In the data rows, 128 means zero.
Here are some rows, each followed by its group. Rows of different groups can look alike.
[182 102 147 160 145  97 133 163 102 158 115 180 122 150  55  87 133 128
 124 161 109 126  97  83 128 167 217  57 179 138 147  78] d
[ 64 187 122 237  76 130  78 104  76  97  51 159 139 118 107 120  87 149
 117  87  84  92 148 167  64  63  85 163 123 120 158 103] e
[111 139 144 146  66 140 111 129 101 120  98 166 156  89  85 106 119 135
 115 124 164 129 129 136 132 154 112  88 142 127 146  92] f
[106 133  94 121  80 155 129 159  93 139  97 161 152 113 130 123  55 144
 156 117 138  84 153 210  97  81  91 140 141 175 120  88] f
[ 73 155 117 160  79  26 129  84 139  90  99 181 134 151 112  90 109  56
  79 130  64 159 127  81 134  89 111  54  94 101 123 141] g
[163  98 203  89 110 151 156 200  88 165 164 104 127 113  96  53 179 155
 101 148 225 208  51 112 161 175 198 138 220 110 163 104] h
[185 138 157 160 166 138 107 147 137 162 126 158 123 148  89  99 169 141
 185  90 139  94 145 139 155 144 127 134 178 124 121  85] e
[ 71 161 108 126 104 144 106 155 113 103  83 128 181 132 133 139 100 111
 124 110 111  76 186 172  87  80  85 128  87  87  90 104] e
[148  67  88 147 215  83 219  90 102  86 209 113  88 100 139 113 101 142
 103 145 158 167  33  92 158  76 195 166  88 146 161 188] i
[136 132  98  74 165 143 127 124 145 141 148 100 131 121 166 141 109 128
 140 114 138 109 137 146 108 139 111 150 117 163 107 140] j
[181 128 127  94 102 192 134 197 108 213 121 121 167 147 121  87 186 186
 161 102 174  93 128 187 174 149 160 138 197 108 142  77] h
[ 51 139 126 140  99  46 119  70 123  88  98 176 162 107  94 141 124  59
  70 165 116 118 161  86 111 115  85  75  68  53 115 145] g
[152 106  97 134 190 114 207  79 121  76 228  88  90 148 143 129 100 132
 137 119 105 184  52 122 177  74 177 187  69 119 139 212] i
[190  91 146 131 175 134 139 138 142 188 133 145 118 151  89 121 196 101
 171 128 107 112 156 124 172 141 158 104 160  87 103  89] d
[171  67 112 151 183 109 205  80  76  75 217 114 129 134 114 102  94 145
 130 138 103 167  61  99 126  51 171 220  89 165 159 200] i
[149 108 192 111 120 171 174 180 139 190 148 102 130 135 118  69 208 162
 117 108 192 164  65 108 128 117 185 173 198 113 167 108] i
[177  51 120 115 199 133 232 106 128  90 214 105  99 135 126 117 102 170
 117 135 132 147  49  95 122  66 176 212 115 124 168 189] i
[ 62 142  93 166  57 112  92 115  88  76  84 167 184 110 114 128  53 104
 102 123 112 101 161 154 120 106  67 114  80  84  99 110] e
[ 94 154 144 181 102  64 111  76 103 113  90 190 133 141  90 115 118 102
  96 123  47 114 105  85 122 124 116 100  99 108 153 156] d
[162 151 144 117 117 140 115 155 140 185 124 143 130 166 108 121 129 147
 157 106 118 144 146 132 161 170 142  88 170 124  84  91] e
[151 103 197  59 109 141 166 180 123 190 177 106 146 130 129  68 206 141
 122 140 211 175  71  90 161 176 180 151 187 101 172 119] i
[101  89  77 114  93 188 150 155 113 166  80 167 134  92 156 105  87 142
 136 111 182  56 157 210  97 134  87 124 130 174 139  59] f
[152  92 139  93 143 191 140 197 139 218 110 115 136 146 118 132 181 132
 166  81 167  74 133 223 149 121 149  97 166 135 111  49] h
[103 105  89 123  70 150 116 145  76 116 109 149 152 107 120 106  81 136
 142 130 173 121 183 153 120 126 113 125 138 121 154  92] f
[148 118 158 108 117 144 133 223  97 192 139 115 166 131 135  86 207 186
 133 111 216 124 121 136 204 176 183 124 189  96 117  88] h
[109 120 130 110 119 163 116 140 130 134 113 117 152 119 152 150 138 147
 139  98 110  83 138 158 115 127 114 143 116 144 106 118] j
[ 88 126 128 135  73 133 120 146  72 126 117 147 177 128 121 129 103 132
 129 127 159 107 191 140 130 128 101 119 136 129 128  99] f
[120 155 131  48 175 108  70 113 208  98 146  77 112 146 218 218 152 132
 116 134  87 132 193 138  79 135  85 132 102 142  72 176] j
[134 120 110 159 119  70 127  97 125 134 108 169  96 139  69 107 150  75
 100 167  95 143 121  66 154 145 156  67 121  87 137 127] d
[165  69  96 106 190 141 218  62 150 109 207  79 128 113 147 132 107 147
 129 118 101 138  98 114 140 100 164 180  55 141 138 182] i
[172 134 132 164 177 117 132 122 171 172 136 147 113 198  84 111 195 126
 155 131  76 165 156  99 165 113 146  74 141  78 108 113] d
[ 65 157 113 170 111 129 117 109 108 107  80 159 168 110 129 157  64 108
 137  74 113  59 144 168  58  92  52 155 107 153 132 101] e
[187 101 148 148 174 110 136 122 113 177 147 152 123 164  84  87 152 113
 159 156 113 128 135  98 173 152 160  70 161 111 125 101] d
[ 53 148 138 185  58 104 104  98  76  97  52 179 155 107 120 125  68 155
 112 130  99  90 148 145 110  87  67 129  87 150 147 110] e
[102 128 107 103 122  85 118 132  69 116 139 131 132  88 153 127 115 120
 124 152 140 139 130 109 116 148 147 143 113 167 152 142] j
[142 114 173 135 119 126 104 153 138 167 111 126 127 128 116 116 165 120
 168 118 151 129 167 116 111 144 135 117 167 107 133  77] j
[139 140 122 151 115 218 134 189 108 179 105 127 183 116 154 138 119 167
 194  76 146  46 173 232 138 103  81 149 153 140 101  76] h
[ 87 137 116  96  88 131 137 160 116 124 100 144 139 110 128 153  78 114
 154  97 184  83 206 180 150 100  72 117 116  78  89  99] f
[112 120 116 115 141 142 115 143 134 136 117 117 121 125 140 131 136 129
 123 111 152 112 103 152  81 132 125 152 141 173 117 113] j
[194 112 135 100 162 155 129 184 139 172 132 138 103 161  81  98 176 125
 159 130 159 117 127 127 189 163 169  68 178 104  83  74] g
[117 179 125 118 119  91  74 111 116  95 111 107  99 117 146 132  81 107
  88 135 105 144 142 108  86 167 119 152 134 162 137 146] k
[155  51 121 105 205 155 228  37 181  97 207  59 140 145 149 195 127 141
 135 125 105 190  94 125 151  96 169 189  39 103 133 180] i
[101 145 121 123 114 122 120 159 130 133  97 134 115 121 121 127 144 144
 137 106 171 104 154 159 138  85  79 129 139 116 119 106] f
[ 65 184 118 176  53  68 108 125  91  60  89 175 148 108  93 129  70  95
  92 147 100 182 148 123 100  62  91 117  89 101 136 139] g
[149 131 139 140 122 133 105 155 125 181 123 127 155 133 103 111 157 131
 147 124 119 125 157 133 153 162 152  86 167 122 132  85] e
[185  67 114 131 166 148 141 156 108 189 112 192  86 152  90  71 127 124
 166 164 133 122 117 117 143 199 148  68 174 170 169  73] g
[185 120 146 141 115 121 141 127 140 153 142 138 114 161  93  94 205 100
 125 169 104 151 137  72 153 164 174  85 129 107 132 114] d
[ 55 147  91 176 105  49 127  89 151  83  74 182 139 113  86 107 100  77
  72 148 119 118 110  70 109 113 115  75  95 117 149 123] g
[100  89 101 107  86 168 110 182  78 137 106 158 162  72 141 129  79 124
 133 143 195  85 153 184 127 120 113 109 138 156 131  67] f
[130 110 148 101 125 132 131 147 124 154 131 132 114 103 114 115 119 106
 156 108 159 111 143 138 152 166 127 115 154 123 119 100] j
[ 88 149 126 211 103  38 122  84  87  99 101 202  88 143  60  71 100  94
  68 152  84 167  75  62 133 109 148  68 112 122 155 132] d
[156 170 132 156 113 139 104 178 123 159 117 150 110 127 111  87 131 125
 140 138 139 124 130 123 123 142 121 120 165 137 129  89] j
[106 151 150  67 144 124 101 108 173  97 144  74 126 112 183 212 103 131
 128 156 107 144 182 117  98 147 115 120 122 106 110 171] k
[171  95 152 167 160 107 196 101  88  72 211 112 150 130 134 128 101 177
  77 131 119 162  51  70 167  75 176 196  97 133 194 181] i
[177  89 166 124 167 172 115 158 132 188 127 136 128 126  87 135 180 142
 160 141 123 121 178 113 196 184 174  77 183 102 139  71] g
[131 146  93 109 155  94  73 126 156  98 118 109 108 112 171 160 117 112
 110 143 105 130 113 128 102 138 125 156 120 146 120 169] f
[ 62 175  96 205  82  68 114  78  98  77  75 204 113 119  66  87  96  83
  76 143  70 174  85 106  78  74 112 108 112 153 153 139] g
[118 201 141  40 157 159  80 116 226  93 162  50 138 152 231 223 198 129
 142 144  93 129 163 130 112 139  84 153  89 115  81 196] j
[141 112 101 152 127 195 129 197  76 177  72 162 116 108  94  89  61 184
 174 126 199  52 121 233 104  92 134 145 177 182 134  55] h
[133 165 118 171  96  62 107 109 121  98 120 160  92 148  66 101 156 104
 140 159  41 157 123  53 133 123 143  77 117  96 154 158] d
[120 143 127 192 104 107 118 148 109 133  94 164 116 109  96  95  91 128
 133 114 151 129 149 129  84 143 126 102 165 156 146  92] k
[195 109 164 136 151 187 110 157 164 184 126 135 135 162  90 102 188 132
 185 112 123 139 181 141 179 175 154 106 164 113 109  80] g
[182  70 160 128 175 155 211 119 127 111 202 105 133 129 115 130 153 182
  85 139 170 166  67  84 144  89 159 191 131  99 150 174] i
[126 109 132 160 121  82 118  70 141 142 110 172 118 133  72 101 151  94
  84 166  85 142 103  77 132 158 144  50 103 115 172 118] d
[157  98 132 110 118 199 138 188  86 207 111 145 141 117  96  91 135 175
 149 128 158  79 131 200 152 138 156 111 182 136 169  68] h
[ 77 151 144 202 112  90 107  60 126  97 119 164 135 139  80 124 120  98
 107 118  52 164 123  90 120 108  82 128 102  74 154 135] d
[122 132 109  81 179 120 105 106 148 101 142  78 123 118 168 174  90 101
 142 136 149 151 123 129 117 161 103 145 100 125  89 160] k
[185  79 131 131 171 147 143 156 148 209 125 157  90 133  99  99 161 114
 163 132 133 124 115 114 141 179 174  54 180 119 169  81] g
[151  39  69 130 208 131 201  44 113 106 199  67  64 111 155 110  91 130
 100 150 106 123  38 108 178  98 193 165  35 159 140 165] h
[135 119 142 134  74 111 119 143  89 136 122 145 145 120 133 124 159 109
 171 123 166 125 157 120 168 175 117 110 151 130 138 110] j
[156  78  63 151 178 114 217  42  52  72 221  93 114 111 139 115  70 143
 124 132  98 174  44 127 167  69 213 184  39 130 120 199] h
[182 104 175 130 198 150 225 108 127 118 212 108 100 157 129 127 119 175
 125 115 181 207  50 104 156  82 157 222 141 131 176 180] i
[144 103 123  82 122 221 130 220 111 202 121 122 152 135 133  88 166 167
 185 128 137  69 138 209 111 130 161 100 175 143 136  60] h
[106 115 102 119  79 186 117 173  91 152 102 150 163 114 138 121 106 167
 167 110 194  77 144 208 126 120  59 135 133 148 107 101] f
[109 132 118 159  88 188 100 171  82 162  62 141 116 115 109 124 124 193
 134 100 160  47 140 219  93  87 127 173 155 169 169  53] h
[115 173 109 161  84  91  89 157  96 101  96 132 146 131 142 118 105 130
 130  89 141  77 138 165 101 101 104 159 121 134 120 115] e
[142 167 131 118 167 159  88 122 221 110 144  62 130 128 203 215 159 138
 115 105  79 119 143 128  91 145 105 148 112 155 110 173] f
[107 149 139  95 135 130 104 116 144 124 143  82 131 120 187 184 138 101
 143 114 111 132 136 134 150 138  98 140 106 110  80 137] k
[ 91 104 111 119  61 134 132 152  73 133  99 159 166  72 129 125  71 119
 162 126 178  60 142 176 131 134  72 127 137 142 125  90] f
[111 166 116 106 137 114 124 116 101 108 138 118 151  97 149 162 115 115
 119 120 125 137 105 143  88 134 134 146 115 139 111 143] k
[148  80 107 131 171 139 130  76 156 176 121 176  87 146  85  80 187  99
 142 122  91 100 101  95 160 172 161  70 151 158 189 113] d
[133 201 132  88 125  98  83 132 140  98 148  78 133 133 165 176 138 129
 128 129  83 152 168 125  80 156  91 155 118 111  93 172] k
[131 167 133  79 195 129  85 132 198 106 154  57 138 147 187 207 137 148
 149 118 101 133 145 132 108 130  86 151 103 104  55 192] k
[123 150 130  32 138  97  80 110 133  90 149  76 144 122 189 213 145 127
 128 167 135 142 160 108 156 158  97 127 102 115  85 183] k
[178 105 130  96 117 149 126 159 152 185 140 135 104 151 107  85 191  96
 159 147 138 101 170 113 187 182 155  47 173 119 104  77] g
[ 39 149 139 133  79  85 116  87 110  87  72 170 142 127 106 150  69 102
  84 129 112  94 136 138 118  92  62 101  58 113 123 119] e
[126 104 137 118 133 150 132 143 151 168 132 131 127 120 119 109 149  86
 159  87 142 130 163 129 144 161 124 103 144 115 129 106] j
[136 177 116 108 171 162  86 133 195  86 135  82  92 133 193 174 147 131
 103 139 126 126 142 124 102 111  90 163 129 166 100 195] k
[187 108 122 131 155 143 123 162 129 187 134 148  95 166  83  71 168 116
 155 131 131 151 141 127 152 178 178  93 174 148 139  72] g
Which 4 groups are nearest to each row below, nearest first, going by the distance to the centre of the group?
[117 141 120  98 155 123  99 108 217 118 136  88 109 150 178 217 151 133
 115 107  98 116 155 146  85 152  99 133 103 132 108 152] >> k j f e
[164  65  89 140 211 150 202  49 109  72 219  78 112 150 168 135  85 150
 133 139 103 184  69 146 160  72 133 220   2 123 140 203] >> i k j h
[130 186 115  33 159 129  85 139 223  99 152  69  82 148 174 211 138 116
  99 155  84 138 149 141 103 138 119 119 118 155  85 166] >> k j f g
[191 101 152 161 191 128 198 121  98  58 197 113 109 158  92  94 104 171
  86 192 141 196  46  83 140  32 195 206 120 122 169 171] >> i d h g
[ 56 161 102 197  27  67  99  95  67  59  77 182 137 131  97  94  65 103
 104 120  87 148 133 120  89  85  59 141  86 117 121 117] >> e f g d
[117 149 109 171  77 161 109 188  95 117  90 145 165 114 134 146 116 161
 163  89 173  81 176 180 115 114  87 142 150 130 125 112] >> f e j h
[ 47 146  61 162  69  38 119  84 150  93  77 189 132 106  98  99  89  48
  51 154 115 107 105  96  47  95 105  74  75 146 135 129] >> e g d f
Group j spreads out most along one direction. Which 3 other groups' directions of most spread are closest to that one, closest first?
k f i
Group h spreads out most along one direction. Which 3 other groups' directions of most spread are closest to that one, closest first?
i f g
Which 4 groups are nearest to each row below, nearest first, going by the distance to the group's nearest row?
[156  87 181  99 105 193 140 202  95 209 109 109 111 122 111  64 195 164
 148 118 180 129  75 154 130 157 180 160 197 137 200  69] >> i h g j
[ 74 156 132 172  78  66 123  59 100  96  97 171 154 121  80 106  99  80
  73 173 109 173 131  77  93  88 139  93  97 101 140 140] >> g d e f
[ 73 154 140 197 101 145  90 119 113  91  75 171 174 118 131 149  93 138
 110  92  92  76 173 176 103  88  65 131  95 126 132 119] >> e f j g
Group k spreads out most along one direction. Which 3 other groups' directions of most spread are closest to that one, closest first?
j f i
Which 3 groups are nearest to each row below, nearest first, going by the distance to the centre of the group?
[135 201 109  85 177 146  95 136 174  94 124  79  91 140 169 151 110 137
 106 162  89 127 129 118 115 129 106 152 126 168 106 180] >> k j f
[ 60 167 108 205  84  73 129  81 132  86  79 193 153 134 106 135  83  95
  86  83 111 113 119 116 107  84  59 125  92 116 120 134] >> e f g
[159  93 222 111 125 157 170 192 136 186 163  99 158 148 109 111 209 171
 133 146 188 165 101 133 176 145 153 179 193  69 127 109] >> h j i
[176  75 122 154 135 125 130 121 105 168 133 169  93 140  47  72 159 100
 124 161 121 147 123  76 152 191 183  70 180 133 171  91] >> d g h
Which 3 groups are nearest to each row below, nearest first, going by the distance to the group's nearest row?
[110 100 133 125 140 151 118 112 111 132  83 151 160 115 138 158 114 143
 159 120 104  61 171 179  89 102 103 139 111 154 121 122] >> j f e
[155  94 128 152 123 104 113  97 140 137 124 159 122 155  75  86 142 104
 107 161  62 143 117  72 140 159 155  80 132 116 131 122] >> d e g
[115 162 122  55 185 134 100 141 239 113 140  74  91 150 179 212 155 101
 102  98  99 117 156 129 123 158 108  99  95 142 100 175] >> j f k
Which 4 groups are nearest to each row below, nearest first, going by the average distance to the group's rows?
[107 124 111 110  96 101 108 144 114 127 125 134 122 113 151 120 106 119
 118 113 156 107 140 133 149 121 119  98 122 171 115 101] >> f j e k
[ 85 166 118 170 108  73 129  66 144 118  97 169 128 127  92 105 137  82
  88 132  91 128 110  79 129  93  79 101  82  92 146 163] >> d e g k
[116 125  77 112 109 171 137 178 107 145  96 142 150 150 136 109  90 141
 176  80 173  79 155 222 126  88  70 132 132 143 102  87] >> f e j h
Group f spreads out most along one direction. Which 3 other groups' directions of most spread are closest to that one, closest first?
j k h
Which 3 other groups have their centres nearest to the centre of group d, nearest first?
g j e
Which 3 groups are nearest to each row below, nearest first, going by the average distance to the group's rows?
[168 109 187 124 130 165 172 182 143 203 140 119 124 140 118  55 208 153
 118 103 165 157  70 143 143 153 186 171 196 135 155  99] >> h j i
[ 40 133  78 176  82  44 105  98  86  84  63 206 150  96 102 107  54  87
  94 148 126 101 105 118 122  65  76 105  92 128 146 131] >> e f d
Which 3 other groups have their centres nearest to the centre of group k, nearest first?
j f e
Group e spreads out most along one direction. Which 3 other groups' directions of most spread are closest to that one, closest first?
g d i
Which 3 other groups have their centres nearest to the centre of group f, nearest first?
e j h
